[ 45 151  45 125 143 140 113] -> <57>
[152 170 104 104 104 120 104] -> <71>
[154  84 121 130  94 161  83] -> <82>
[ 56 112 116 123 114  97 143] -> <119>
[176 137 157 119  94  91 109] -> <28>
[127  66 154 113 140  99 134] -> <47>
again <71>: 
[104]
again <57>: 
[45]

[ 95 143  53 105 135  68  57  95 154 113  91 101 194  56 102 121 165 113
 175 175 128 143 129 156 175 118 129  95  95]  <136>
[124 157 140 121 146 107 109 159 145 161 128 150 131 111  87 146 150 161
 145 145  74 158 144 147 106 144 123 148 158]  <78>
[128 128 128 128 128 127 128 128 128 161 128 128 128 128 127 129 128 129
 128 128 127 128 128 128 127 127 128 127 128]  <50>
[124 106 140 140 146 107 109 159 145 161 135 106 131 111  87 146 150 161
 145 145  74 158 123 123 106 106 123 148 158]  <37>
q: [124 106 140 140 146 107 109 159 145 161 135 106 131 111  87 146 150 161
 145 145  74 158 123 123 106 106 123 148 158]
<37>
q: [128 128 128 128 128 127 128 128 128 161 128 128 128 128 127 129 128 129
 128 128 127 128 128 128 127 127 128 127 128]
<50>

[114 119 107 126 102 129 130 121 131 124 121 132 121 108 114 100 121 120
 132 126 126 126 132 129] -> <103>
[138  95 151 107 112  85 106 121  98 128 109 112  88  95 148 100  86 146
  86 100  86  90  83 115] -> <9>
[146 198 158  69 185 108 110 126 122  71 187  67 194  41 143 215 215 146
 168 130  86  98 140  97] -> <48>
[114 119 119 126 102 129 130 121 131 124 121 132 121 119 121 100 121 119
 121 119 121 121 121 129] -> <128>
q: [114 119 119 126 102 129 130 121 131 124 121 132 121 119 121 100 121 119
 121 119 121 121 121 129]
<128>
q: [138  95 151 107 112  85 106 121  98 128 109 112  88  95 148 100  86 146
  86 100  86  90  83 115]
<9>
q: [114 119 107 126 102 129 130 121 131 124 121 132 121 108 114 100 121 120
 132 126 126 126 132 129]
<103>
q: [146 198 158  69 185 108 110 126 122  71 187  67 194  41 143 215 215 146
 168 130  86  98 140  97]
<48>

[137 137 159 128 113 128 117 135 147 159 129 118 154 137 133 136 159 115
 141 131 132 159 130 134 129 102 151 176 127 141] -> <110>
[112 100 165 148 203 135 164 120  99 129 132 165  94  99 111 136 113 159
  97 133 105  57 127 102 117 119 144 136 114 127] -> <61>
[126 105 183 165 221 145 159 136 134 124 144 167 141 101 102 175 112 137
 108 143  92  84 141  98 110 104 154 162 112 149] -> <132>
[137 137 123 128 113 128 117 135 147 126 129 118 154 137 133 136 131 115
 141 131 132 159 130 134 129 127 125 131 131 134] -> <176>
[126 105 183 165 221 145 159 136 134 124 144 167 141 101 102 175 112 137
 108 143  92  84 141 119 110 104 154 139 112 124] -> <36>
[112 100 165 148 203 135 132 120  99 129 132 165  94  99 111 136 113 159
  97 133 105  57 127 102 117 119 144 136 114 127] -> <144>
[152 126 173 165 181 143 132 151 185 118 147 139 212 125 121 197 118 108
 147 153 104 171 144 116 113 101 145 168 119 167] -> <88>
[108 131 119 120 130 140 121 126 111 135 133 135  85 120  93 118 138 112
 102 108 116  81 149 120 116 123 137 145 132 116] -> <108>
q: [112 100 165 148 203 135 164 120  99 129 132 165  94  99 111 136 113 159
  97 133 105  57 127 102 117 119 144 136 114 127]
<61>
q: [112 100 165 148 203 135 132 120  99 129 132 165  94  99 111 136 113 159
  97 133 105  57 127 102 117 119 144 136 114 127]
<144>

[ 31 160 159 107 100 122 137 151 110 127 121 123  68 193] : <16>
[142 126 136 145 131 125 128 121 118 128 128 127  94 127] : <127>
[ 31 160 159  68 100 122 137  68  68 128 136  68  77  68] : <98>
q: [ 31 160 159  68 100 122 137  68  68 128 136  68  77  68]
<98>
again <98>: 
[68]
q: [ 31 160 159 107 100 122 137 151 110 127 121 123  68 193]
<16>

[123 126  84 123 135 164  78 159 119 149 127 143 146 131 105 120 130 109
 111 128 137 117 135 127 200 136 139 179 179 179  98 179 121 124 114 165
 112 143 110 130 148 116 126 127] = <102>
[141 133  84 177 135 102  84 170 119 141 141 115 127 201 157 136 181  95
 134 136 153 117 112 116 137 137 136 125 131 208 122 128 102 103 152 105
  92 122 127 111 161 117 107 130] = <10>
[123 129  84 132 135 126 109 138 119 137 127 132 142 137 120 127 130 109
 134 128 137 117 123 127 156 136 139 122 125 179 116 128 121 124 140 146
 113 128 117 130 148 117 126 127] = <32>
[119 122  84 120 135 159  78 153 119 151 127 139 144 135 105 118 130 109
 108 128 137 117 136 127 201 136 139  79 125 179  95 126 121 124 119 168
 112 138 107 130 148 117 201 127] = <138>
[123 129  84 132 135 126 100 144 119 137 127 132 142 139 120 127 130 109
 134 128 137 117 123 127 161 136 139 122 125 179 116 128 121 124 142 146
 112 128 117 130 148 117 126 127] = <22>
[123 129  84 132 135 126 100 144 119 137 127 132 142 139 120 127 130 109
 134 128 137 117 123 127 163 136 127 122 125 179 116 128 121 124 141 146
 112 128 117 130 148 117 126 127] = <77>
q: [123 129  84 132 135 126 100 144 119 137 127 132 142 139 120 127 130 109
 134 128 137 117 123 127 161 136 139 122 125 179 116 128 121 124 142 146
 112 128 117 130 148 117 126 127]
<22>
q: [123 126  84 123 135 164  78 159 119 149 127 143 146 131 105 120 130 109
 111 128 137 117 135 127 200 136 139 179 179 179  98 179 121 124 114 165
 112 143 110 130 148 116 126 127]
<102>
q: [123 129  84 132 135 126 100 144 119 137 127 132 142 139 120 127 130 109
 134 128 137 117 123 127 163 136 127 122 125 179 116 128 121 124 141 146
 112 128 117 130 148 117 126 127]
<77>

[189 126 121 128 126 114 224  81] : <215>
[143 141 120 123 127 131 180 112] : <38>
[151 127 120 127 125 101 167 139] : <18>
[114 148 120 128 125 153 109 164] : <15>
[122 136 120 127 124 116 122 171] : <54>
[ 74 161 120 129 126 177  43 195] : <201>
[124 145 120 121 124 132 159 138] : <148>
[102 152 120 127 126 159  94 167] : <209>
[110 160 119 171 123 171 145 140] : <21>
[130 153 153 127 126 153 140 139] : <167>
[118 157 157 119 157 157 158 128] : <170>
[163 130 121 130 132 153 175  92] : <19>
again <170>: 
[157]
again <167>: 
[153]
again <21>: 
[171]
again <19>: 
[130]
again <148>: 
[124]
again <215>: 
[126]

[126 138 141 112]  <143>
[146 178 178  93]  <39>
[156 150 204  68]  <184>
[143 119 181  95]  <41>
[129 128 130 127]  <59>
[154 129 174  97]  <6>
[154 129 174  89]  <20>
[110 110 110 110]  <31>
[154 129 174  63]  <29>
[149 126 176  90]  <43>
again <39>: 
[178]
again <31>: 
[110]
q: [110 110 110 110]
<31>
q: [129 128 130 127]
<59>
q: [149 126 176  90]
<43>

[129  87 173 126 116 129 120 129 168 105 128 128 128  87 174 130 128] : <13>
[ 96 213 153 103 157 147 120 124 146 110 130  81 133  81 147 153 128] : <35>
[171  72 164 142 131 132 131 137 147  98 128 133 124  53 133 133 130] : <65>
[203 152 112 127 128 110 127 127  87 132 131 135 135 139  46 142 131] : <25>
q: [203 152 112 127 128 110 127 127  87 132 131 135 135 139  46 142 131]
<25>
q: [ 96 213 153 103 157 147 120 124 146 110 130  81 133  81 147 153 128]
<35>
q: [171  72 164 142 131 132 131 137 147  98 128 133 124  53 133 133 130]
<65>

